One vector is turned by the same rotation once a step. Each row is the vector after some number of steps, and that number follows the row.
The counts run from 0 to 173.
9, -2, 10, -3, -23, -6, 17, -25, -17, -7, -41, 49, 19, -15, -4, 35, -3, -56, -24, 29, -22, 15, 9, 5, -11, 5, 16, -3, -18, -22, -36, -7, 0, 4, 1, -18, -32, 24, 29, 7, 21, -9, 2, -4, 25
20
16, -14, 8, -5, -38, 23, 27, 4, -2, -1, -19, 41, 48, 14, 7, 33, 5, -19, -40, 2, 9, -4, 35, 19, -2, 13, 6, -32, -5, 14, -14, -4, 26, -7, 18, 2, -22, -11, -26, 2, 28, 8, 23, -32, 11
92
16, -21, 12, -13, -29, 7, 24, 9, -1, -10, -19, 30, 37, 3, -12, 30, 15, -49, -15, 23, -18, 2, 48, -2, 9, 1, 16, 7, -17, -26, -31, 3, 3, -1, -13, -19, -41, -12, 17, 4, 31, 0, 20, -6, 1
153
7, -17, 0, -3, -41, 23, 22, -36, -20, 18, -44, 5, 29, -7, 0, 49, 12, -23, -41, 32, -6, 4, 36, 2, 9, 5, 19, 9, -6, -21, -24, 0, 1, -3, -8, -34, -18, -12, -13, -1, 29, -1, 17, -4, 5
74
20, 2, 22, -10, -23, -3, 23, -18, -7, -9, -36, 36, 19, -10, -7, 41, 1, -60, -17, 25, -11, 2, 10, 6, 10, -4, 21, 7, -9, -11, -36, -8, -8, -4, -1, -11, -38, 17, 30, 5, 27, -7, -3, -3, 15
19
-12, -23, 22, -8, -33, 4, 13, -22, 5, -7, -39, 17, 26, -1, -15, 38, -13, -40, -26, -3, -16, 21, 18, 1, 11, 23, 30, -11, -5, -5, -38, 17, 2, 8, 5, -15, -30, -9, 14, -6, 29, -26, -12, -26, 10
129
-1, -22, 8, 4, -30, 4, 5, -8, -13, -10, -24, 41, 41, 1, 4, 20, 1, -36, -18, 22, -23, 20, 41, -9, -11, 4, 9, -10, -23, -17, -42, 11, 19, 11, -7, -32, -33, 7, -1, 1, 27, -3, 16, -30, 11
155
16, -9, -3, -13, -35, 11, 17, -10, -4, 9, -34, 34, 28, -13, -4, 47, 12, -24, -34, 3, 18, 16, -3, 4, 10, 10, 28, 2, 3, 9, -19, -19, -7, -1, 32, -9, -55, 5, -14, -18, 34, -5, -1, -5, 14
109
8, -16, -3, -1, -5, 22, 24, 29, -13, -4, -14, 60, 42, 12, 2, 18, 11, -27, -18, 13, -6, -5, 31, 9, -4, 0, 11, -12, -25, 0, -30, -25, 16, 2, 20, 0, -40, 9, 6, 2, 28, 10, 21, -34, 6
27
13, -16, 4, -21, -55, 22, 11, -1, -8, 4, -37, 30, 43, 13, 6, 42, 0, -22, -27, -13, 6, 4, 15, 8, 5, 0, 19, -24, -1, 10, -31, -15, 9, 4, 32, -14, -40, -8, -24, -7, 31, 6, 3, -9, 25
94
15, -2, 12, -4, -9, -3, 10, -4, -17, -5, -20, 49, 23, -5, 13, 39, -2, -40, -19, 26, -11, 25, -6, -2, 9, -8, 12, 3, -20, 4, -42, -22, 14, 19, 23, -14, -46, 29, -7, 4, 25, 4, 4, -32, 10
16
6, -21, -5, 7, -37, 6, 41, -23, -3, 16, -56, 35, 39, 10, -12, 42, -4, -17, -42, -3, 13, 16, 22, 4, -4, 12, 16, -18, 5, -10, -19, -1, 0, -7, 14, -14, -24, 8, -6, -18, 29, -17, 4, 1, 11
104
-19, -2, 14, -9, -24, 30, 24, -27, -19, 1, -46, 11, 18, -19, -3, 33, 8, -41, -33, 31, -6, -7, 13, 24, -1, 18, 27, -1, -16, 3, -34, 0, -10, -2, 12, -17, -25, 2, 23, 0, 28, -4, -6, -22, 19
49
-22, -19, 16, -18, -44, 38, 18, -16, -11, 5, -37, 1, 27, 10, 5, 35, -3, -33, -27, 6, -18, -5, 29, 24, 5, 11, 19, -23, -6, 3, -39, 2, 4, -1, 17, -25, -15, -17, -4, 4, 29, 0, 4, -31, 28
64
-10, -25, 4, -10, -17, 31, 14, -9, -20, 10, -19, 17, 25, 11, 13, 46, -13, -25, -37, 2, -28, 1, 13, 17, 2, 7, 16, -20, -15, 2, -41, -18, 25, 9, 33, -9, -1, -2, -14, 17, 20, 4, 13, -46, 22
66
-8, -28, 17, -21, -43, 7, 10, 11, 1, -6, -25, 35, 37, 8, 8, 36, -10, -37, -11, -4, -20, 26, 1, 5, 15, 6, 14, -23, -5, -3, -42, -9, 11, 20, 27, -24, -43, 6, -2, -3, 25, -1, 7, -19, 22
0
13, -10, 12, 6, 0, 1, 38, -6, -11, -13, -26, 54, 29, -2, -6, 28, 3, -49, -32, 29, -15, 0, 30, 13, -14, 8, 8, -15, -21, -9, -18, -3, 17, -5, -4, 4, -19, 18, 28, 11, 22, -9, 19, -29, 8
22
12, -21, 23, 3, -15, -3, 44, -6, 3, -8, -34, 37, 38, 15, -13, 43, 3, -40, -26, 20, -11, 8, 41, 4, 14, -1, 10, -5, -10, -15, -22, 9, 15, -1, -11, -11, -19, -3, 11, 3, 31, -17, 14, -14, -16
8
-1, -17, 22, -21, -9, 10, 45, 20, -1, -11, -10, 37, 29, 2, 2, 42, 0, -51, -20, 11, -20, 8, 6, 20, 14, 7, 14, -17, -9, 3, -19, -20, 18, 7, 18, 6, -35, 9, 23, 15, 21, -4, 27, -31, 7
147
0, -14, -9, 0, -15, 20, -2, -21, -27, 9, -33, 28, 15, -20, -1, 39, 10, -24, -32, 31, -9, 8, 21, -7, 4, 6, 32, 27, -24, -8, -43, -16, -1, 4, 14, -27, -38, 5, -2, -4, 32, -2, -6, -28, 9
45
1, -28, 16, -12, -25, -3, 4, 12, 1, -10, -11, 39, 36, 8, 10, 44, -17, -37, -15, -4, -28, 25, 1, -2, 11, 0, 17, -16, -12, 3, -43, -12, 23, 24, 27, -11, -38, 9, -7, 9, 25, -2, 12, -34, 14
1
18, -11, 21, -22, -16, 9, 35, 0, -7, 2, -30, 32, 23, 17, 6, 52, -3, -40, -15, 13, -18, -6, 13, 10, 28, -26, 21, 10, -9, -11, -45, -29, 4, 3, 12, -8, -31, 7, 13, 11, 34, -4, -1, -11, 8
163
5, -20, -9, 2, -54, 18, 12, -18, -11, 4, -37, 38, 42, 6, 3, 26, -1, -23, -40, 5, -5, 5, 33, 7, -23, 21, 10, -31, -9, -13, -16, 3, 21, -1, 7, -21, -18, 2, -18, -8, 22, 5, 24, -10, 30
90
-5, -23, 12, 13, 5, 19, 38, -9, -7, -4, -29, 46, 29, 19, -9, 33, -12, -27, -36, 8, -20, -3, 30, 17, -3, 3, 14, -14, -24, -5, -38, -9, 17, -10, 12, 11, -2, 3, 19, 12, 28, -13, -1, -46, 0
37
6, -10, 11, -11, -18, 0, 16, 3, -19, 2, -36, 47, 29, 1, 12, 42, 2, -35, -17, 19, -7, 25, -4, -7, 14, -6, 16, 4, -13, 1, -38, -21, 2, 16, 25, -26, -53, 26, -3, -6, 27, -1, 0, -18, 16
15
-8, -12, -4, 17, -13, 11, 30, -17, -23, 3, -48, 49, 34, 2, 6, 25, 8, -25, -30, 38, -8, 9, 28, 5, -10, 6, 4, -11, -24, -13, -34, -6, 8, 5, 8, -31, -25, 24, 1, -7, 18, -4, 13, -26, 11
170
25, 0, 20, -5, -3, -4, 23, -4, -12, -14, -17, 53, 24, -10, 11, 47, 1, -51, -22, 33, -12, 15, 3, 7, 18, -9, 17, 7, -24, 10, -30, -20, 17, 6, 10, 1, -37, 18, 7, 13, 31, 1, 5, -31, -1
17
35, -9, 7, -5, -35, 11, -4, -12, -8, -1, -14, 41, 35, 6, 6, 52, -13, -21, -38, -9, -4, 9, 5, 0, 8, -3, 24, -12, -9, 12, -28, -23, 26, 4, 30, 6, -24, 0, -35, 9, 31, 5, -1, -35, 21
96
8, -19, 10, -22, -23, 33, 36, 1, -7, 14, -25, 6, 22, 14, -5, 63, -5, -28, -35, 0, -16, -13, 16, 22, 24, -5, 26, -4, -4, -5, -33, -28, 12, 2, 24, 0, -12, -16, -1, 21, 34, -3, 14, -17, 7
68
-24, -20, 22, -18, -29, 7, 23, -10, -6, -6, -41, 28, 29, -7, 4, 31, 0, -53, -18, 19, -14, 23, 5, 12, 9, 22, 13, -18, -7, 0, -29, 11, -1, 11, 9, -27, -42, 13, 22, -9, 18, -6, 11, -19, 23
144
-3, -17, 1, 1, -21, -3, 4, -13, -13, 1, -21, 34, 26, -21, -2, 39, 7, -39, -28, 32, -12, 37, 15, -15, 4, 22, 19, 12, -16, -10, -30, 6, 8, 19, -1, -26, -46, 11, 3, -3, 26, -9, 17, -26, -2
140
39, -6, 18, -11, -33, 7, 7, -13, 0, -9, -10, 36, 30, 5, 3, 56, -6, -32, -40, -2, 1, -1, 14, 6, 16, -4, 25, -5, -8, 14, -26, -18, 25, 1, 21, 19, -21, -16, -24, 14, 37, 2, 1, -34, 6
97
-13, -35, 16, 2, -7, -4, 27, -8, -1, -4, -23, 35, 27, 7, -8, 47, -18, -32, -39, -2, -22, 29, 11, 5, 6, 22, 20, -23, -12, 4, -31, 3, 28, 13, 14, 3, -13, 6, 5, 1, 26, -26, 4, -46, 0
131
